Some points, one per row:
[ 28   3 -10  17  32  23 -33  -1   3 -44   4 -61  -8 -53 -26  37]
[-25 -16  16 -11 -41  -9  45  12   6  16  -6  18  11   5  31  -2]
[ 20 -13 -25 -24  29  13   3 -15  -6 -35  -1 -51  -5 -27 -12  24]
[  8 -23 -55  -8  46  17  -7 -17 -19 -73  -5 -80 -13 -36 -56  47]
[ -74  -58  -13   -6   95   -2   17   66   15  -70  -14  -90   36 -102
  -39   58]
[ -45  -40  -59    4   47   36   14    2    5  -75   -3 -101   31  -71
  -49   56]
[  -4  -30  -92  -21  -89   47   57  -91   17  -71   36 -106   85   34
  -20   11]
[-12 -10 -28  13  75  23 -31   3   0 -42 -10 -44   2 -37 -49  25]
[ 20   6 -42  22  72  14 -48  -7 -18 -62 -11 -73 -21 -49 -83  35]
[-16 -24 -44 -37 -67  13  63 -45  20 -32   0 -52  60  26  17  14]
[ 127   88  -22   28  -14    3 -100  -63  -31   20   28   51  -80   76
  -43  -59]
[ -28   10   32  -24 -127    1   85  -30   27   58   18   85   46   79
  115  -54]
[ -7 -32 -27 -34  -3  11  23   0  -1 -22   3 -27  29 -19  17  10]
[-12 -25 -17   2  87 -14 -12  15 -11 -45  -3 -60   0 -47 -46  31]
[ 126   58  -83   10  -78   69  -61 -127  -40  -44   37  -59  -30   65
  -56   -8]
[ 45  33  -5  15  -6   6 -27 -44 -12 -15  14 -15 -30  33 -16   0]
[ 45  49  79  43  69 -19 -95  47 -18  54 -15  90 -79   9 -14 -19]
[-45 -36  23  -3  64 -13   7  67   3  17 -32  10   4 -45   9  29]
[ 56   3 -73   1  86  21 -51 -24 -21 -57  -1 -89 -34 -35 -78  38]
[-20   4   9 -15  -4 -11  19   0  13   5   9  -2  18  -3  15   3]
[-72 -46  28 -21  -3   1  57  50  13   0 -24   7  21 -50  35  35]
[  1 -12  -8 -10 -47  13  34  -9  12   1   3  15  20  28  22 -15]
[-75 -84 -50 -56 -65   4 114 -15  29 -38  13 -76 104 -30  55  37]
[ -8 -12   6  10   1  -1   4  18   9   7   8 -12   7 -13  -4   9]
[  43    7  -64  -24 -117   34   43  -86   -1  -14   20  -27   30   49
   34   -9]
[ 17  24  41   4 -74 -18   7  -1  -3  68   0  93 -23  59  53 -37]
[   7  -17  -59  -28 -124   47   61  -60    2  -26   23  -77   42    3
   35   17]
[ 27  35   3  -6 -64  -1   9 -33   1  18  14  17  21  35  17 -26]
[  0   2 -19  -3  -7   8  12 -25   7   3  15  -6  -6  -1   2   5]
[-49 -38  -8 -27 -47 -11  74   7   5   0  -5  12  45   0  42  -6]
[-55 -14  21  -7 -42 -17  43  18  21  11 -20  33  36   7  32 -12]
Then 40 other points, each followed by its number:
[-49 -24  34 -16 -75   5  59  23  17  46  -8  42  32  -2  66 -11] 0
[-67 -65 -39 -66 -10   6  88   8  23 -27  -1 -56  50 -49  47  32] 1
[  45   -2  -77  -26 -127   73   47  -91  -10  -39   22  -75   27   31
   15   12] 2
[  1 -15 -43   7 -38  35  10 -32  -1 -26   9 -52  32  -1 -25  11] 3
[ 78  62  -8  28  56 -11 -89 -42 -31  -1   8  25 -58  52 -61 -36] 4
[-68 -73 -60 -49  31   4  79  15   1 -59 -15 -85  59 -62   1  31] 5
[ 81  41 -16  -8   4   2 -47 -37 -19  36  20  25 -56  53  12 -39] 6
[ 81  10 -80  -3  50  30 -51 -60 -35 -62   5 -69 -23   0 -72  12] 7
[ 12   2  -9 -29  18  -6   1  -2   1   8   3   2  -6  10   6   1] 8
[ 127   53  -75   19   19   47 -104  -80  -40  -32   24  -46  -47   28
  -75   -6] 9
[ 11 -10  -1  16  71   4 -24  28  -9 -27  -6 -12 -28 -27 -39   9] 10
[ 32  33   4  19 -85   8  -5 -56   2  29  23  35  -1  66  -3 -31] 11
[-30 -26 -19  -8  -2  -4  21  16   5 -10  -1 -32  25 -35  12   5] 12
[-34 -37 -13  -8  78   3 -10  41  -7 -23 -18 -32  14 -44 -52  26] 13
[-57 -37  36 -16 -61 -22  69  26  31  21  -1  30  49  16  69 -15] 14
[-38 -30  23  -5  50 -12  13  46  -3 -16 -19   0  -6 -37  -3  38] 15
[-40   9  46   7 -46 -22  18  39  11  22 -20  48  19   6  31 -23] 16
[-107  -23  106    9   78  -73   13  114   30   38  -29   70   11  -55
   33   -6] 17
[ 95  88 -46  40   2  20 -92 -82 -35 -39  42 -35 -34  49 -84  -9] 18
[-20 -32  -2   3  45 -29  23  40   8  -5 -13 -28   3 -27 -14  15] 19
[ -1  -8   6 -16 -71   2  45 -26  13  17   6  22   9  32  49 -10] 20
[  45   38  -89  -25  -58   37    3 -114  -19  -57   38  -74   40   45
  -29    3] 21
[ 19  24  22   8  69 -17 -53  31 -11  28 -25  44 -39  -9 -17 -12] 22
[  77   41  -12   39   99    8 -103   -9  -42  -28   -5   -4  -73   -7
  -83    1] 23
[ -6  20  81  73  97 -34 -82  94  -6  46 -21  85 -78 -25 -32  -6] 24
[ 89  45  11   6 -20   8 -63 -44 -32  21   8  68 -57  41   8 -38] 25
[ -33    7   46   -1 -120  -13   46    3   31   64   17   56   25   38
   67  -26] 26
[-21  10  71  42 127 -33 -72  78   7  30 -31  47 -59 -31 -49   6] 27
[ 28   5 -47 -11 -64  14  25 -72  -9 -35  20 -27  24  38  -8 -16] 28
[-10 -27 -35 -25 -83  27  60 -27  13 -12  13 -58  38 -20  27  28] 29
[-31  -2 -19  -4  16  -4  11 -13   2 -14   2  -6  30   7 -11  -4] 30
[ 67  -8 -89   2 -18  52   1 -83 -24 -59  10 -83  -9   8 -46  30] 31
[ -1 -21  11 -15  -6   0  29  16   4  19 -20  22 -18   0  22  13] 32
[ -90  -19   59  -19 -104  -24   76   39   32   62    3   68   60    8
  106  -20] 33
[  7  -9  14  16  73 -19 -28  29 -16  10 -18  17 -47 -21 -29   4] 34
[ 32  37  -9   3 -70   2   2 -44   3  15  25  12  23  38  12 -36] 35
[ 42  19  47  26  61   6 -66  44 -29  28 -35  40 -83 -12 -19  10] 36
[ 48  73  74  39 -88  -3 -46 -21   7 109  15 127 -35  90  36 -75] 37
[ 57  48 -12  20  19   9 -55 -27 -19   7   1 -13 -33  18 -25 -10] 38
[-72 -62 -22 -36 -32  19  87  -1  30 -19   3 -52  62 -18  32  25] 39
Which of these numbered points is nearest to each point below, ignoring the 3 directions in which the first points spread most? Its number follows each.
[ 39  36  -4   8  83 -18 -63 -10 -18  11   9  30 -38  29 -51 -23] > 4
[ 33  20 -56  -7 -34  29  -7 -65  -1 -29  15 -38  11  21 -17  -8] > 22
[ 54  47  10  24   2  11 -66 -17 -17   7  22  12 -30  11 -14  -7] > 33
[-15 -21   2 -18  25 -10  11  26  -3   8  -4   7  -8 -26  14  13] > 1
[  19   10  -73  -53 -127   46   80 -112   14  -12   24  -45   76   72
   43  -19] > 22
[  6  11  43  10  68 -22 -50  47 -16  30 -26  48 -38 -13 -17 -14] > 22
[-15  19  53  25  37 -37 -41  40   1  46   1  78  -9  20  12 -40] > 30
[ -3   2 -37 -13  92 -12 -21 -17 -14 -74   8 -62   5 -23 -61  22] > 4
[-13   0   6 -21 -63   6  45 -13  21  43  22  40  22  29  68 -16] > 39
[ 67  61 -41  24  69   2 -95 -45 -39 -38  22 -27 -45  12 -91  -9] > 30
[-14  -8 -15 -17 -94   8  47 -33   5 -11   8  -6  45  21  27  -6] > 16
[ 45  57  18   9 -72  -8 -41 -56  -2  24  41  54   1  66   2 -52] > 17
[-18  10 -49   3 -22  21   9 -61   5 -66  26 -89  55   5 -39  21] > 18
[ 53  25 -14  -3  12   0 -30 -17 -23  15   3  33 -33  33 -11 -29] > 7
[100  25 -58  17  34  29 -77 -48 -46 -32  12 -51 -42   3 -61   9] > 9
[-44 -11  82  18 127 -55 -49 116  -5  47 -37  72 -63 -60  -4   3] > 12
[  8  34  68  25   8 -29 -37  38   4  77 -18 104 -37  39  21 -47] > 27
[ 17  18   7  39  47  -7 -60  35 -14   1  11 -10 -37 -26 -52   5] > 26
[-91 -99 -17 -47  31  -6 106  53  32 -50 -26 -78  51 -75  27  62] > 32
[ 69  64  -6  36 -55  -3 -42 -60  -9  23  25  43 -33  68 -25 -36] > 11
[-20  -1  -6  -4  -6  -6  24  -4  15 -15  -1 -34  34 -19  -7   9] > 35
[-58 -31  90   4 -15 -50  36  98  24 100 -15  97  -9 -11  75 -17] > 29
[ 23  10 -38 -27 -72  14  32 -56  -1  -4  12  -8  25  44   7  -8] > 22
[-40  -1  63  24  42 -13 -23  85  -2  17 -31  42 -36 -51   9   7] > 0
[ 13   2 -53  -5 -17  10   3 -44  -1 -44  25 -46  32  13 -24  -7] > 30
[-82 -82   5  -8  39  -3  55  75  31 -25 -12 -56  37 -86   9  59] > 29
